(in the rows, 128 means zero)
First come named turns, each shown by rows before and after it. For each pair of rows after them, which turns, in which order, take the first row to the second? The first pair is done for you.
Mevok:
[130 147 144 113  93 143 136 141 121 133 130 148  74 126 152  97 113 120
 128 138 130  84 126] |-> [128 149 138 114 100 140 148 146 122 137 136 152  79 128 159  99 122 115
 123 130 125  89 134]
[204 141 129 151 127 168 145 109 130 128 169 129  99 170 166  90  59 126
  94 148 171  76 140] |-> [211 148 108 152 143 161 163 126 136 123 166 155 109 173 192  78  86 132
  92 121 140  95 150]
[150 152 107 132 157 119 151 123 127 135 148 170 118 143 164 120 144 140
 129  91 107 147 158] |-> [147 128 102 137 122  99 162 144 106 102 138 151 146 148 125 133 157 136
 138  98  96 122 140]
[120 126 179 114 146 106 113 146 149 158  83 143 158 104 133 127 130 143
 127 128  81 188 137] |-> [118 116 178 119 128  93 120 152 140 141  80 135 169 105 115 139 139 140
 133 127  71 177 135]
lebat:
[ 99  92 168 120 104 127  75 144 103 126  95  87 113 107  81 130 117  83
 164 154 144  90  83] |-> [ 99 100 168 119 114 136  67 138 105 135  95  95 101 108  99 115 105  78
 161 159 150  83  86]
[129 147 135 140 136 117 106 105 149 173 118 138 137  90 181 107 148 131
 124  98 105 143 156] |-> [131 150 122 142 133 114 113 113 137 157 117 142 148  92 182 105 162 132
 123  95  91 139 152]
[130 116 126 124 139 156 114 161 128 131 102 151 153 120 116 115 164 125
 139 128 130 165 116] |-> [130 112 128 122 145 159 111 163 132 138 105 148 152 117 112 116 158 127
 135 133 134 170 115]
[ 97  92 165 118 128 105 137 181 167 147  72 140 180  83  61 145 106 140
 147 158 151 181 142] |-> [ 86 104 172 108 141 127 120 168 177 171  74 130 158  76  79 131  89 130
 142 167 171 175 146]
bigek:
[160 115 121 147 112 114 126 113  84 123 197 144 140 117  82 154 149 124
 135 126 117 125 146] |-> [152 142 123 141 157 140 120 117  91 164 180 171 130  98 142 109 153 111
 131 102 114 143 160]
[130 139 107 143 116 135 162 132 128 123 106 152 139 131 142  80 150 135
 174 121 122 112 105] |-> [131 133 110 141 100 127 159 128 125 109 107 135 139 135 123  95 142 142
 177 131 126 100  95]
[133 181 140 124 133 158 112 100 115 145 124 136  65 135 179  84  73 106
 113 142 174  64 130] |-> [168 126 103 143  82  95 139 100 118  81 181 103 103 172  85 192  98 167
 111 146 149  88 129]
rak:
[127  96 128 123 140 119 129 156 141 143 114 131 153 111 105 145 157 126
 141 128 108 169 132] |-> [156 129 100 136 118 107 148 117 133 110 154 127 115 154 116 157 128 151
 112 123 118 119 149]
[145 124 120 111 153 130 151 124 118 122 156 140 130 111 144 116 133 170
 121 125 116 160 128] |-> [143 144 121 110 140 142 142 113 109 114 154 132 110 117 155 101 113 162
 116 135 140 128 125]
[159 124  86 155 130 103 155 121 116 106 143 156 134 157 141 117 149 145
 125  92  89 140 147] |-> [138 152 118 148 114 129 130 100  96 119 127 141  97 150 169  75 110 115
 125 122 128  81 136]
[ 94 123 137 124 146 123 123 166  88 136  87 133 156 104 144 102 155  79
 155 132 114 113 104] |-> [121 116  92 136 137  93 152 159  99 105 134 147 170 135 136 142 175 119
 143 105  81 132 125]
vep:
[126 135 136 119 128 103  72 107 145  95 104 102  64 114 135 130  73 116
 100 134 194 128 121] |-> [117 124 131 114 177 105  73 127 168 131  97 126  91  91 150 127 108 114
 114 106 163 201 130]
[151 143 117 125 111 136 130  90 128 105 154 113  94 150 122 130  95 147
 102 147 162  93 134] |-> [134 127 152 107 151 160 101  99 152 157 139 115 101 121 127 122  95 143
 112 153 169 144 134]
[165 156  82 132 131 105 170 102 127 101 189 180 120 161 157 127 148 172
  94  93  89 111 158] |-> [152 156 127 126  98 130 125  63 123 101 179 131  74 164 137 122  89 155
  93 150 159  53 139]
[133 142 149 117 148 140 110 109 147 157 132 119 126 121 134 127 127 130
 127 151 141 153 133] |-> [139 141 123 122 151 119 137 120 148 141 137 140 146 128 142 124 152 141
 125 126 113 158 137]
Now pairs of rows:
Between the rows of a pair lie two turns.
[109 112 136 141 159  88 142 171 138 157 120 151 192  95  91 151 177 124
 151 109  80 214 135] |-> [148 169 151 145  95 115 111  74 124 117 182 107  88 151 104 159  61 142
 104 172 177  88 143]	rak then vep
[124 109 150 132 127 138 126 145 136 138 115 125 118 108 113 132 117 121
 127 146 141 134 120] |-> [123 119 141 129 133 138 131 152 128 138 104 136 121 108 127 112 128 113
 123 136 137 135 118]	vep then bigek
[130 146 155 111 103 163  83 100 131 136 136 103 111 109 109 139 108 137
 108 135 158  92 145] |-> [142 148 139 115  99 155  94  98 131 125 153 104 110 120 103 150 105 148
 100 133 155  91 146]	Mevok then bigek
[118 108 144 125 144 131 108 121 155 138 144 118 133 118 106 162 115 157
 115 128 134 187 126] |-> [123 132 155 124 125 143  97 106 144 135 142 110  99 120 119 140  84 145
 107 150 164 140 127]	rak then rak
[127 130 133 123 125 147 107 103 139 137 136 131 103 137 147 118  97 129
 123 142 160 106 132] |-> [129 118 117 116 154 137 119 123 158 152 144 148 130 134 154 133 129 140
 131 115 131 160 141]	vep then rak
[117 120 131 121 153 134  94 152 159 147 136 116 139  96 133 153 150 152
 127 125 112 187 130] |-> [ 99 150 146 123 141 156  85 145 136 142 110 120 111  85 173  97 122 113
 131 144 130 126 122]	bigek then lebat
[124 120 111 127 129 108 149 176  96 101 105 143 157 114 129 120 151 120
 146 112  84 113 128] |-> [131 127 124 129  93 109 132 143  91  84 123 118 125 133 112 133 109 128
 135 143 130  64 118]	rak then Mevok
[130 128 134 108 117 111  79  90 159 121 172 123 120 131  95 176 123 135
 131 144 130 137 126] |-> [127 145 140 106 137 125  69  85 164 143 171 132 100 123 126 152 112 133
 127 140 139 136 134]	Mevok then rak
[136 129  92 118 181 135 134 120 174 161 196 161 124 119 136 152 128 189
  93  83  93 251 149] |-> [152 187  80 133  86 132 150  81 105  74 197 137  56 165 148 111  64 167
  76 119 129  82 135]	Mevok then rak
[129 138 145 152 158 137 126  98 126 169  74 158 120  95 165 101 130 141
  92 105 122 171 137] |-> [142 144 112 173  94 100 156 107  81  95  80 153 128 122 137 102 138 136
  91 105  99 109 125]	Mevok then vep
[125 135 136 133 125 103 139 118  84 141 138 112 105 152  91 123 164 123
  96 126 130 109 120] |-> [118 122 150 125 140 107 129 123 102 160 132 108 111 136  84 131 171 118
 107 126 130 137 119]	vep then rak
[102 111 154 157 115 159 133 148  77 113 120  93 140 125  89 126 109  97
 126 112 133 122 147] |-> [116 116 135 166 108 145 143 134  81  92 144  98 144 143  88 141 110 117
 113 103 126 123 158]	rak then rak
[153 143 106 119  77 106 129 172  99  89 144 129 130 151 152 101 131  92
 109 147 137 119 134] |-> [151 150 131 115  91 127 103 147 115 113 155 117 108 145 153 104 101  91
 100 161 176 122 132]	Mevok then Mevok
[102 120 139 118 171 158 120 149 144 172  87 146 158  87 149  82 159  90
 149 105 111 179 143] |-> [124 119  91 140  97 108 167 162  94  88  98 136 168 124 113 100 174  94
 149 106  78 101 128]	Mevok then vep
[115 138 115 158 107 157 109  40 121 127 219 106 115 178 112 113  70 161
 103 151 149  90 139] |-> [ 90 132 145 141 154 190  84  45 145 186 196 112 118 147 134  89  70 148
 115 153 163 137 143]	lebat then vep
[171 148 159 121 104 135 154 101 138 130 160 173 113 153 164 146 106 159
 101 127 139 134 104] |-> [146 140 169 106 138 146 149 131 141 166 121 185 135 120 179 118 127 132
 117 116 119 165 100]	rak then vep
[ 84 156 141 141 159 139 120 138 176 165  85 158 137 102 123 120  83 108
 175 123 137 127 136] |-> [100 170  98 151 137 104 160 157 149 116  97 182 147 121 127 123 110 120
 168  93  95 105 143]	Mevok then vep
[106 175 126 125 154 146 149 155 101 135  77 154 119 111 206  39 142  83
 130 118 112 100 130] |-> [115 162 126 136  94 125 154 152  68  90  82 130 118 130 161  64 133  79
 135 141 121  46 114]	lebat then vep
[ 99 125 150 122 103 141 114 145 102 122  85 118 137 105 131  88 112  96
 151 131 130  82  97] |-> [104  81 149 127 122 122 123 161 131 130 109 119 175 101  87 142 142 125
 161 117 104 150 101]	rak then lebat
[126 127 127 126 148 158 130 151 166 166 109 146 165 126 155 121 120 102
 116 101 103 166 133] |-> [117 127 135 132 106 150 126 156 130 137  81 132 165 123 138 101 119  69
 124 116 111 112 112]	Mevok then bigek
[110 145 135 117 136 159 116 104 141 168 135 129 116 118 152 123 110 131
 118 143 149 124 140] |-> [109 146 108 121 147 144 147 126 136 153 134 155 136 119 163 122 140 135
 116 111 107 144 146]	vep then lebat
[148 124 129 129 151 139 110 108 153 162 148 131 113 136 138 149 125 156
 104 129 144 148 155] |-> [129 110 151 120 155 147 101 122 148 176 116 124 123 113 132 135 133 135
 119 140 149 156 141]	bigek then rak
[138 124 143 104 127 141 147 158 114 136 115 130 136 119 153 101 104 121
 126 125 146 121 138] |-> [150 119 121 106 115 124 158 159 106 112 124 131 145 131 142 122 115 134
 124 118 128 121 136]	rak then vep
[144 146 111 135 116 138 131 143 127 115 112 172 124 129 162  81 153  99
 113  71  77 140 146] |-> [122 133 166 128  87 167  85 124 118 127  86 128 104 109 128  74 113  77
 120 122 132 105 117]	bigek then vep
